128 stands for zero in the data rows.
Here are some points, each followed by its number:
[138 126 108 115 100 126  64 131 138 137 152 153 128 109 119 113 114 136
 141 171  82 123 127 114 106 106 119] 0
[ 71  93 104 128 120 156 203 124 109  89  88  64  99 102 116 115 131 139
 141  69 193 165 183 110 124  77  72] 1
[109  97 102 115 137 169 148 143 146 132 116 101 124 136 155 160 119 104
  91  87  76 112  44 137 148 192 167] 2
[139 139 125 115 125 120 188 139 140 122 136 128 125 118 129 151 160 143
 139 134 129 118  81  99 138 165 146] 3
[111 108 106 112 130 130 147 149 144 144 111  30  66  63  90 135 156 174
 160 131 199 114 107 131 123 153 141] 4
[146 146 140 124 133 128 127 130 139 140 148 125  96 116 119 130 140 132
 138  72 106 128 152 131 152 128 114] 5
[161 154 147 131 115  87  71 103 110 112 101  81 134 109 125 134 136 136
 136 184 129 141 185 143 154 203 176] 6
[134 142 124 115 124 107 104 140 131 136 136 135 145 142 105 100  90 135
 144 165 110 131 182 164 151 116 129] 7
[136 142 141 154 150 148 129 137 134 118  86 143  92 119 126 138 129 137
 135  51 153 134 144 158 129 131 156] 8
[105 115 115 129 129 125 128 123 119 111 126 177 125 168 158 156 110 133
 133 187 140 108  93 100 101  48 111] 9
[171 192 155 129 101  72  80 124 145 160 212 207 146 102  52  54 109 147
 159 242 113 134 103 140 131 150 154] 10
[102 104 119 135 147 148 136 121 120 130 124 184 146 163 163 134 126 103
 104 107  81 135 135 122 142 111 108] 11
[130 120 124 127 128 130 124 130 146 132 174 183 165 161 115  87 117 102
 125 143 153 142 131 136 121  73 105] 12
[118 106 124 128 126 137  55 123 125 135 113  87 125 143 155 147 125 101
  99  92 125 109 140 141 151 190 139] 13
[133 119 127 121 145 135 107 148 140 144 127 181 100 135 125 140 151 140
 131 118  52 133 170 128 147 168 164] 14
[101 103 107 129 115 124 181 128 135 125 125 183 145 145 125 120 117 111
 115  90 163 131 172 157 133 169 147] 15
[124 116 122 145 156 169 123 145 129 116 112 163 134 170 144 121  72 100
 110  22 103 155 146 162 131  94  95] 16
[164 199 177 163 133 124 126 123 125 124 166 141 123 121 116 109 107 124
 132  77 109 144 144 131 109 174 165] 17
[137 136 123 118  82  82  50 115 120 116 129 147 180 197 196 183 160  93
  84   3 107  87 140 131 160 217 149] 18
[126 121 119 120 110 101 107 113 115  95 119  89 115 133 129 141 139 141
 138 104 108 141 198 128 152 116 125] 19
[152 162 140 111 101  92 154 130 138 146 164 227 117  92  76  90 119 153
 147 180 140 137 127 122 142 125 140] 20
[ 97 104 120 122 124 140 177 144 132 112 114  81 109 136 147 159 135 119
 109  72 130 115 133 125 120 248 162] 21
[171 181 173 164 154 153 192 136 125 139 129 185 120 119 119 121 111 127
 114 170 132 103 132 113 120  88 119] 22
[141 139 122 127 120 110 109 117 118 108 109  69 100 132 123 133 134 134
 130 165 157 134 117 137 143 144 152] 23
[ 76  70  86 117 145 157 190 123 122  97 126 211 184 199 135  84  71 101
 118 173 222 166 164 133  80   0  49] 24
[103  64 109 134 157 156 120 103 107  87 119 138 168 168 135  90  46  88
 113 197 142 184 208 147 115  60  42] 25
[134  98 119 130 139 145  97 127 121 123  78 102 137 209 204 195 165  80
  72  88 131 108 180 144 168 227 170] 26
[138 124 122 116 102 104 113 134 135 158 121 102 115 122 127 155 159 172
 156 185 124 104  69  74  83  72  91] 27
[123 109 116 101  98  92 119 115 121 116 147 248 183 190 180 156 119 100
 111 103  93  85 136 105  98 149 129] 28
[145 178 176 167 153 127  81 109  97  96 129 113 144 136 139 126 114 124
 131 202 141 153 165 120 111  72 129] 29
[146 139 126 125 115 127 135 123 136 147 116 149  77  86 120 153 149 150
 137  35  88 110 136 106 129 181 186] 30
[ 89  67  93 114 150 174 223 140 141 107 118  93 110 138 162 160 159 107
  92 190  95 131 116 139 148 106 123] 31
[132 142 145 147 144 147 148 129 119 124 105 120 138 137 141 143 130 140
 133 130 186 123  63  89 113  32  77] 32
[107 126 124 124 138 132 187 127 133 132 108  78 133 128 141 135 125 130
 138 174 122 131 151 127 117  98  90] 33
[141 129 134 133 140 152 135 140 142 111 126 115 119 148 139 135 133 110
 106 144 164 115  96 133 130 109 158] 34
New points follow, each followed by the number of its nearest point above by angle, seen from the average point of the numbered points.
[126 120 120 123 125 135 180 159 144 147 125  74 119 100 130 149 168 143
 138  41 120  99 123 100 116  58 100] 1
[134 133 130 113 118  98 179 123 125 123 125 101 138 120 142 140 128 124
 114  14 137 124 106 119 113 111 160] 30
[ 94  85  86 100 104 107 119 128 133 128 125  42 114 115 112 135 125 148
 136 137 113 131 121 163 138 150 156] 4
[112 116 120 113 109 117 119 127 139 144 141 191 127 118 105 106 125 128
 135 120 124 126  98 136 128 157 168] 20
[136 142 149 140 131 128 106 131 137 148 151 219 145 103  92  74 111 120
 141 244 134 126 150 163 159 157 123] 10
[125 148 145 142 134 163 197 147 151 139 130  75  92  70 105 141 175 163
 156 169 123  96 131 100 116 104 142] 4
[134 139 135 132 137 112 138 125 135 143 148 129 148 133 118 118 135 116
 121 122 151 111 108 123 148 173 138] 3
[152 141 152 153 147 163 205 136 128 109 116 189 104 129 136 143 158 134
 124 124 120 127 164 134 110 155 157] 22
[110  80  77  79 101  90 136 119 130 138 126 120 111 113 106 120 163 159
 152 141 146 143 151 136 112 128 136] 4
[ 88 100 114 135 144 152 163 118 112 111 112  83 163 152 136 106  91 111
 121  71 125 152 150 137 153  61 105] 1
[104 112 110 125 128 129 153 139 123 167 135  94 143 138 144 136 134 110
 108 157 150 126 152 135 120 159 162] 21
[135 133 131 143 131 125 132 122 143 148 152  74 124 107  93 103 110 137
 143 122 118 138 107 147 111 109 121] 4
[123 130 133 136 130 122 124 112 131 119 125 193 146 151 135 124 104 123
 134  59 111 116 108 101  90  44  89] 16
[155 149 149 130 123 122 116 123 125 136 131 177 123 116 121 125 121 130
 122 219 100 109 164 150 148 126 148] 10
[129 124 126 112 112 112 137 115 131 128 136 156 113 129 112 119 143 144
 140 178 149 134 134 148 133 122 127] 20
[125 121 140 159 171 179 129 155 133 133  91   0  95  94 126 133 136 130
 123 114 111 138 190 116 133 152 139] 4
[100 102 105 114 129 123 159 134 131 160 171 128 156 141 136 127 104 105
 116 100 191 146 100 114 147 152 118] 15
[126 123 128 117 114 127 121 127 131 122 131  38  94 112 122 151 151 146
 133 113 137 119 101 132 129 180 152] 4
[122 125 121 132 146 139 118 123 113 129 136 122 142 125 123 122  98 129
 132  71  86 133 159 117 115 117 104] 16
[144 147 128 117 117 112  79 135 126 141 172 107 139 135 106 115 100 130
 134 170 172 135  73 133 106 181 145] 10
[111 113 127 131 132 161 189 159 159 142 160  84  73  75 101 125 133 137
 132 163 135 127  97 158 176 165 145] 4
[114 131 135 137 138 143 150 134 132 114 112 165 115 111 112 124 161 133
 128  93 147 128 136 158 122 139 133] 8
[116 112 117 144 177 185 146 156 121 116  85  12  78 100 134 145 162 135
 129 123 169 144 106 150 139 138 114] 4
[135 137 117 119 128 131 100 111 141 130 116 147 107 108 132 141 141 138
 133  46 120 110  88 117 143 125 147] 30
[175 159 160 129 114  86  81 101 103 106 121 169 152 121 135 130 100 125
 134 171 107 114 133 148 123 122 140] 10
[153 179 154 133  63  59  48  75  98 127 159 221 162 134 130 116 114 123
 135  36 135 115 117 134 153 124 142] 18
[135 162 166 145 170 151 157 135 130 134 153  92 148 110 105  96 124 129
 135 243 109 142 141 120 132 122 125] 29
[136 156 165 167 162 157 175 125 106  81  85   0 117 151 178 171 152 110
  97  19  67 129 158 130 124  94 127] 19
[143 152 136 121 100 100 111 126 141 143 158 119 118 101 128 141 146 141
 128 144 100 103 119 122 162 207 184] 6
[151 160 159 146 155 167 106 139 139 155 140 131  98  94 105 131 121 140
 141  89 100 133 107 119 152 119 136] 5
[ 70  63  89 121 146 162 134 155 131 133 112 136 133 162 149 141 104 101
  93  14 127 118 167 139 149 106 130] 16
[137 149 141 119 101 125 103 120 143 150 150 138 110 111 110 127 115 145
 148  71 143  87 104  81 131 145 134] 30
[141 136 124 117 137 123 119 132 128 138 122  68 121 137 114 128 134 129
 128 116 175 132 144 138 117 167 130] 4
[138 134 129 119 106 117 173 132 132 112 131 105 122 105 128 158 156 144
 128 185 113 120 130 101 115 164 157] 3
[133 136 157 158 160 165 146 142 123 110  77  66 137 111 138 150 154 122
 122 125  62 122 125 135 147 151 134] 2
[151 140 132 115 114 117 139 130 131 131 139 159 139 135 132 132 107 119
 121 150 115 125 108 135 121 173 149] 10
[141 136 127 120 114 118 135 108 109 109 130  93 130 116 128 124  98 134
 139  65 142 145 129 142 175 175 152] 21
[126 120 119 129 135 121 164 127 138 119  92  90 117 133 134 144 164 148
 132  59 115 108  96 111 101 140  92] 21
[154 174 155 132 111  95 133 107 122 130 151 152 124 133 117 113 127 132
 138 177 120 129 145 162 129 195 127] 10
[131 134 127 118 120 120 120 139 143 140 174 193 153 122 106  92 113 125
 145 227 121 116 127 111 106 145 114] 10
[123 113 148 148 143 135 113 124 116 103 135 100 149 162 143 136 145 126
 123  91 139 129 117 110 106   0  73] 32
[119 109 117 129 138 134  96 121 126  98  96  41 118 141 138 140 164 140
 132 211 103 126  91 117 103  70  96] 27
